Each row is where one point has got to under a steady rotation. How many steps took it there?
The counts run from 0 to 558.
[  1   0   5  -8  18  24 -14  11   3 -16  -9 -13 -10   0  35 -19  11  -7
  19   0   6  -6   8  24   4  13 -25  -6  17   7   0  19   0 -10  -5  10
   0   2 -29  -6  26  20  -5 -18 -26  10   1   4  -3  -4  -4   7   7 -25
 -10   1   7 -14   1  19 -26   8   7   3  11  -1 -18 -12   6 -22  14 -13
  -1  -6   4  13  13  -8 -19 -37]
296
[  4  -8  -6 -16 -22  22 -14  -5   7 -12 -11  -7  -1   1   7 -23 -10  -7
  29   8   8   1   6   7  -6   2  -1 -11  17  -8   9  19   0 -11 -11  11
 -10  15 -30   2  24   1 -10 -24 -16   0 -21 -17   7  -5 -10   0  19 -15
 -16  -4  20  -4   5  19 -29   2  22 -17   4 -14  -4 -12  -5 -17  16 -25
  -9 -17 -10  -6  22  -6 -12 -29]
440
[-14   3  -3 -46 -19  -2   4  -8  19  10   5 -22   1 -11  14 -19   3 -13
  18  12   8  -5   2 -18   3  17   7 -19  17   3   0  13 -20   9  15  15
  14  -2  -7 -12  23  12   0 -11  -8   4  12 -20   1  -1   9 -11  18   9
 -13   8  10   0   2  12   5  -9  36   2   2 -18 -18  -6 -13 -15  12 -25
  21  -4 -19   1   3 -14 -17 -13]
383
[ -4  -1  21 -13  -2   6 -19 -17 -19   6 -11  -6 -14 -13  18 -27  23 -12
   5  24   9  -5  11   5  19   2  -4  -5  12  12   7  19 -22  19   5   1
  -2  12  -3 -19  19   6   2   0 -24  -3  11 -18 -17  -1 -17   0  -1  -9
   0  -1  12   3  15  20   7  -5  37 -10  21 -28 -21 -18 -11 -17   7  -8
  -8 -10  -4  12  -4 -15 -16 -21]
337
[ -8   0   7 -43 -21   4  -3  -8  16   7   0 -21   8 -12  13 -20   1 -13
  21  13   6   0  -2  -8  -5  22   9 -20  11   5  -2  17 -18  15  13   8
   9  -5   0  -8  30   8   2 -13  -9   4   6 -21   1   1  11 -12  14   8
 -21   5   7   0   0   7   7 -14  42  -6   3 -15 -15  -8 -16 -12  10 -24
  26  -1 -14   0   4 -14 -21 -15]
386
[ -3   6  11 -19  -2   6 -11  -6   0 -11  -5  -9 -11 -11  30 -27  13  -1
  22   7  10   7 -13 -10  -9  20  -7 -13  13  25 -10  17 -10   8  -2 -16
  -3   3  -5 -10  12   5   6 -15 -32   9   1  -9   0  -1  -8 -17  25 -18
 -23  16  25   5   5  20 -12   4  15  -9  -7  -1 -13  -5  -2 -21   9 -33
  24  -2  -8  -5  12 -20 -25 -14]
168
[ -8  -2  14 -38 -16  13  -7   0   9   1  -1 -18  10 -15  11 -17   4 -12
  27   6   6   7  -5   0 -14  32  11 -21   9   4  -6  18 -16  15   7   7
   1  -5   3  -6  29   3   6 -15 -14   0   0 -21   6   2  13  -6  10   2
 -20   5   7  -2  -1   9   2 -12  39 -12   2  -9 -10  -9 -13 -15   9 -25
  27   3 -10   1   6 -21 -28 -16]
389
[ -7 -13   0 -17   1   0 -12  15   8   8 -17 -25   1  -4   1 -12   2 -21
  43  24   9  -3  -7  -9  -7  18  -7 -19  11 -17 -23  14 -13   0  -5  12
   0  19 -10   2  30   4  -5 -14 -28  -1 -10 -15  -6  -6  11  -1   1 -10
 -30  18  -3 -11  -2   9 -10  -2   8   5  -9  -3   4 -17   4 -17  15 -13
  13  -4 -10   4  21 -16 -15 -31]
246
[ -8  10  14 -11  -1  10 -22  -8  -2   5 -19  -9  -6  -7  26 -21   1  -7
  10  27   3  -6   4  25   0   2   2 -15  29  11  15  10 -21   4  21  10
  -6   9 -31  -5  33   8  -5  -6  -7   7  -5   3   4   9 -20 -10  20  -9
 -16   9   0  -6  10  19  -9   0  32 -13  17 -28 -13  -7 -16  -5  22 -11
   8 -12  -5  -1  14 -19   3  -1]
132
[-13 -10  -6 -18   0  -2 -11   2  -4   1  -9 -15 -23 -11   0 -19  19 -11
  14  15  12 -12  16  -6  13  18   8 -24   4 -10  -6   6 -25   3   6  19
   9  10 -10  -4   8  13   2   6 -32   4   8 -14 -12 -11   6  20  -8   6
   8  19   0  -1  22  25 -13  -5  28   6  14 -13 -18 -25   3 -15   9 -21
   2  -7 -19  22  10 -23 -19 -17]
555
[  6  -7  -5 -16 -23  22 -14  -6   6 -13 -10  -6   1   2   7 -20 -11  -7
  28   7   6   0   9  11  -6   1   0 -10  17 -10   8  18  -1  -9 -10  10
 -11  13 -31   3  26   2  -8 -23 -13  -1 -21 -16   4  -6  -8   2  19 -14
 -14  -3  18  -5   5  19 -27  -1  24 -18   7 -18  -6 -14  -6 -17  17 -25
  -9 -17 -11  -6  21  -8 -10 -28]
439
[ -9 -13   3 -29 -14   4  -6  -8   8   3  -3 -22  10  -5  -7 -16 -13 -28
  44  18  10   0   0  -9  15  11  -7 -12  12 -15 -12  14  -8   5  -9  16
   5  12  -6   3  29   8 -16 -17 -28 -16  -2 -18  -3  -5  13   6   3   5
 -19   8   7   0   6  14  -4  -5  17  -8   3 -16  -8 -13   0 -25   2  -6
  -4  -3 -13   3  10 -11 -18 -41]
239
[-22  -7  -3 -44  -2  -3  -1  14  14  -7  -4 -15  -6  -6   5 -10  13  -5
  24  12  15 -13   1 -20  -8  21  13 -15  12 -12   0  16 -10  11   8   1
  11  12 -13  -1  14   8   6 -19 -17   4  12 -16  -6 -13   8  -4  14  -9
  -2  17   3   2  -3   8  -8 -14  28  -8  -5 -17  -3 -15 -10 -27  18 -19
  29  -5 -25  19   6 -25 -10 -16]
400
[  4  -7  -2 -22  -1   6  -1 -26   1   1   0 -13  -1  -7   7 -29  -7 -18
  30  16   5  -2   5  -6  12  -3  -1 -11  29  -7  -2  19 -12  -7 -10   8
  -7  16 -37   3  21  13 -14  -8 -22  -7 -14  -7  -4  -9 -17 -11  24  -9
 -19  12  12   3   6  20  -8   6   2  -5   6 -11 -16 -10  -9 -16  12 -20
 -15 -26  -8  -9  21 -20  -5 -23]
459
[ -1   7  10 -17   5  -2  -8  -9   4  -8  -2 -25  -5  -7  18 -26   1  -7
  13  11   4  -7   8   6  10  20 -15 -24   4   3 -18   9 -11  11   6   5
   6 -10  -8   0  15  25   1  -2 -23  10  22 -11 -27  -3  19   5   9  12
 -11  13   1  -2  13  20   2  -5  21   6  22 -12 -39 -23   9 -11  10 -27
  16   2  -9  14  12 -20 -21 -22]
531
[-22  -4 -15 -24   0  -6 -14  16   2   5 -17 -19  -3  -3  20  -7  27 -10
  14  29  10 -19   2  -6  -8  14  -3 -16   4 -16  -7  16 -14  10   0  12
   5  11 -16 -20  16  14   8 -16 -16  13  25 -17 -15  -5  16 -13  -7 -14
  -1   9  13  -4  -3  16  -8 -18  27   3  -9 -12  -6 -15   0 -13  22   0
  12  -5 -10  15 -12  -8 -14 -31]
48
[-18  17  -4  -9   0   0 -23 -18  -5  -5 -11 -18   1 -11  30 -26   2 -14
   6  23   3  -6  -4  14  12  10 -16 -22  14  10  -8   1 -14   2   4  20
  -4 -12 -24 -10  17  28  -7  -7 -19  10  21   2  -9  11   8 -14  11   4
  -9  14  20   0  15  38 -14  -2  13  -4   8 -14 -34  -7   7  -6  13 -12
   1  -1  -3  -5  -1  -7 -11 -16]
508
[-17   9  10 -20  -5  14 -18  -4   1  -5  -9  -2 -11  -5  29 -19   2  -9
  17  12  12   0  -5   7  17   2 -14   0  31  25  17  12  -6   2   9   9
   3   8 -17 -11  27   4 -11 -21 -20  -3   1   2  14   7 -20  -2  25 -22
  -9   3  21  -2  10  23 -20  10  22 -16   5 -28  -8   3 -10 -32  11 -10
   3  -2  -8  -1   8  -8  -8 -17]
141
[-16   1 -13 -27  -8  17 -15   0  -7  -2  -4 -16  12 -13  15 -14  15 -14
   9  11   3  -8  13  17  -4  20   7 -22   8 -16   0  16 -16   3  -4  35
  -6  -6 -23 -16  24  21   5 -12  -7   4  15 -18  -1  -1  16  -1  -9  -4
  10   0  14  -6   1  30 -14 -19  32  -7  10 -11 -19 -14  -2  -8  17 -10
 -10  -7  -5   7  -9 -12 -20 -27]
58
[ -9  16  10 -11  -8   1 -15  -6  -9  18  -5 -13 -13  -8  23 -14  12  -5
   5  21   1 -10  17  12   4   5 -11 -19  21   3   3   6 -22  13  18  18
   1   6 -11 -18  22   5   7   1  -5   2  16 -22  -3   6   5   4   9  -6
   3   0  15  -8  12  25   8   2  42   1  22 -39 -21 -10  -1 -14  24 -19
   4  -1 -11   5  -1 -24 -14 -10]
356
[ -7 -13   2 -30   8  10  -6  -7  -1   5 -11 -13  -8 -15   2 -31  18 -19
  11  19   7  -6   4  -9  10  12  17 -16  24  -5   9  22 -24  -3  10  26
  -5  15 -30   1  26  11  -2  -2 -18   2 -14 -12  -9 -12 -25   0  10  -6
 -13   8  -9  -8   2   9 -10   1  19   0  11  -8  -9 -22 -20 -11  16 -21
  -5 -24  -7   7  24 -15   1  -7]
106
[ -8  16   9 -25   5   6  -2 -19   5  -5   6 -13  -8 -11  32 -25   0  -4
  16   6   2  -3   3  10   4  13  -7 -18  31  20   4   8 -15   0  12   2
   5  -5 -29  -6  15  20  -7  -5 -17   3   9   7  11   5  -7 -13  33  -6
 -11  15  18   4  12  28  -7   9  15  -5   8 -12 -28   4  -6 -17  15 -26
  11  -9  -9  -3   7 -29 -13  -4]
155
[-13  11  -3 -21 -25   7 -15 -10  -3  19  -4 -10 -11 -14  21 -21  13 -14
   8  16   6   2   2  -5   8   9  -6 -15  18  14   6   9 -23   5  12  29
   1  -1  -1 -25  25   2   3  -7 -11   4   5 -28  11   9  -2  -2  11  -4
  -5  -3  28  -8  11  26  -3   4  39   2   8 -26 -14  -3  -4 -17  13 -25
   0   0 -10  -9   1  -5 -22 -15]
362
[-13   9  -4 -11   2   1 -17   3   6 -10 -11 -19 -13  -7  26 -27  12  -8
  13  12  10  -1 -14 -10   6  21 -27 -16   6  16 -18   7  -4   0   0  13
   1  -7  -5 -11  13  17  -1 -15 -31  16  16 -14 -12   1  12  -2  12  -7
 -17   9  22  -8   9  24 -19  10   9   9  -1  -2 -23 -14  17 -20   9 -28
  14   7  -6   3  13   2 -24 -27]
522
[ -3 -10   7 -28  17  11  -3   3  -1   3  -8 -15 -10 -11   1 -25  16 -13
  15  14   6  -9   9  -4   4  13   8 -15  26 -11   5  24 -18  -1   9  22
  -4  18 -28   5  25  11   3  -3 -14   2 -12 -16 -14 -15 -16   7  12 -13
  -9   8 -12 -13  -3   7  -6   3  16   4  16 -12 -10 -26 -14 -18  22 -24
  -1 -19  -8  13  27 -24  -1 -11]
103
[ -8  -3 -19 -17   0  14 -18   6  -1  -5 -12 -12  -2  -3  28 -11   5 -18
  13  13   7 -10  16  19  12   1  -6 -16  18  -6   2  10 -17 -15  -6  25
  -1   2 -39  -6  34  26  -3  -9 -13  18  -3  10  -6  -2  -8  -3  -1 -15
   1  20  -2 -12   3  28 -28 -14   9   2  11 -13 -19 -11   0  -9  18 -10
  -6 -14  -8   4  16  -7  -4 -26]
281
[  3  -1  18 -14   0   0  -6  -2  -1  12  -1 -22  -6  -3  24 -11   8 -13
  40  17   4  -4   7   4  -1  13 -24  -9  12   4 -16  17 -12  14  -6 -12
  12  13   1 -18  20   5  -4 -10 -32  -9  14 -11   0   0  14  -3   1 -13
 -21   8  16   1   7  15  10   2  23   3  -1 -10 -13  -3   4 -23   8  -3
  10   2  -3   7  -8 -24 -35 -42]
18
[-12 -10  -4 -22 -15  12 -20  20   6 -18 -20  -4  -5   3   5  -9   5   1
  26  13  16  -8   3   4 -17  11   9 -10   8 -15   8  18  -1   3  -4   1
  -5  19 -21   2  19  -2   3 -28 -15   7  -6 -17  -2  -9   0   2  10 -20
  -4   5  10  -3   2  12 -30 -14  33 -23  -2 -21   5 -20  -6 -21  22 -17
  15  -8 -20  12  12 -12  -8 -24]
420
[-13   2  -7 -24  12  17  -6  10  16  -6  -9 -23  -1  -5  12 -23  14  -4
  13   9   1 -14   3  10 -15  28  -4 -23  14 -17   1  19  -4  -7   6  35
   1  -1 -32  -7  15  19  -2 -17 -11   6  11 -20  -1  -8  17   5   7  -7
  -9 -13   9 -15  -1  14 -20   7  24   7   6   5 -12 -20   4 -12  24 -15
   1  -7   1  16   3  -7 -16 -25]
74
[-11   9  14 -23  10  -8  -4 -11  -2 -15   1 -14 -11  -8  21 -22  10   4
  19  14   9 -11   1  -4  -3  15  -2 -16  14   6  -8  11  -8  18   5 -21
   5   6 -17  -3  -1  16   2  -9 -28   0  24  -3 -13  -6   4 -13  24  -5
  -5  22  17  16  12  23  -1  -4  19 -12   3 -15 -24 -11  -1 -20  15 -22
  21  -7 -17  15  -2 -38 -16 -10]
176
[ -6  -7  21 -26  25  12  -2   8   8  -4 -10 -18  -7  -6   1 -22  12  -8
  21  14   6 -13   6   2   0  17  -1 -11  22 -14   3  26  -6   5  10  14
   1  19 -26   7  23   9  -2 -12 -18  -6   0 -16 -17 -17  -6  11  13 -14
 -12  -2 -14 -12  -5  -2  -1   7  21   0  17 -13  -8 -28 -11 -23  21 -13
   5 -12  -6  25  19 -23  -4 -19]
99
[ -9  -7   8  -9  11   0 -15  12  -5  -3 -14 -19 -19 -10   3 -18  21  -4
  18  15   8  -9  10   4  -2  27   0 -26   1  -8 -15   7 -18   9   7  10
   5  10  -4  -1   9  10   6   2 -34   4   8 -16 -14 -10  13  21  -8   1
  -2  17  -4  -6  18  20 -11   1  26   5  14  -7 -15 -28   8 -15  12 -24
  14   1 -13  25  12 -29 -23 -17]
551
[ -7  -7  -8 -18  -9  18 -21  -6  10 -11 -21 -14   4  -1  32 -21   1 -17
  14  18   9  -8   4  21  13   4  -8  -8  11   7   8  17  -9  -7  -2  13
   4  -1 -31  -9  35  24 -14 -19 -19  16   2  11  -6   3 -11 -10   1  -6
 -17   2   4  -5   7  17 -27 -13  24  -7   6  -6 -20  -9  -8  -5   8   3
  -3 -13   2   4   6  13  -9 -36]
287
[-12  -7 -12 -17  -9  11 -19  19   8 -15 -22  -8  -9   3   6 -13   8   4
  22  15  12 -11   2   4 -25  14  11 -17  10 -17   6  14  -4  -5   0   8
  -7  19 -31   2  13   0   2 -24 -15  11  -9 -15   3  -9   1  -1  13 -20
  -7   7  12  -5   4  16 -35  -6  28 -15  -5 -12   6 -19  -2 -15  27 -22
  14 -11 -17   9  15 -15  -7 -16]
423
[-12   7  11  -1   3   6 -32 -16 -26   0 -19  -8   7 -17  22 -23   9 -20
  19  31   4   6  -8  16   5   8  -6 -16  16   9 -11  10 -19  10  -7   7
 -20   6 -18  -7  27  13  -3  -7 -26   0   0   1  -5  12 -12 -19   5 -12
 -17  20  14   2  10  35 -11  -8   9 -17   1 -14 -16  -8  -2  -7  10  -7
  -6  -8   2 -11   6 -18  -9 -15]
488
[-17  -2  17 -13  17  17 -21  13 -12  -1 -18  -2 -16 -10  11 -17  21 -10
  18  18  11  -3  -2   9   3  10  -1  -6  29   4  12  17 -14   3  10  16
  -8  23 -20  -2  26  -1  -1 -12 -23  -6 -10  -6   5  -3 -24  10  11 -30
  -5   8   1 -11   4  16 -18  10  18 -12   8 -21   5 -13 -10 -28  18 -10
   1  -7  -6  12  18 -23  -1  -9]
120
[-12   7   6  -2  -4  -4 -22   5 -13 -13 -14  -7 -12  -2   7 -14  11   7
  21  18  10  -9   4   6 -17  14  -5 -20   2 -10 -11   7  -4  16  -3  -8
  -9  14 -11  -5   0   0   7 -13 -26  -1  16 -24 -12  -3  16   4  10 -13
   2  11  25   6  17  30 -14  -4  27 -18   4 -23 -11 -20  13 -20  21 -23
  12   2 -19  11   0 -30 -19 -18]
197
[ -3   0  -7 -18  18  12  -4   3  10 -12  -5 -16 -17   1  34 -23  13  -6
  13   5   7 -15  10   6  14   6 -22  -7  21   6   4  19  -3 -12  -2  10
   9   5 -35 -10  17  26  -7 -13 -25  13   8   4 -11 -10 -10   2  11 -20
  -7   5   9 -11   2  18 -22  10   5  12  10  -1 -24 -12   3 -22  16 -15
  -3 -14   0  16  12  -5 -11 -33]
300
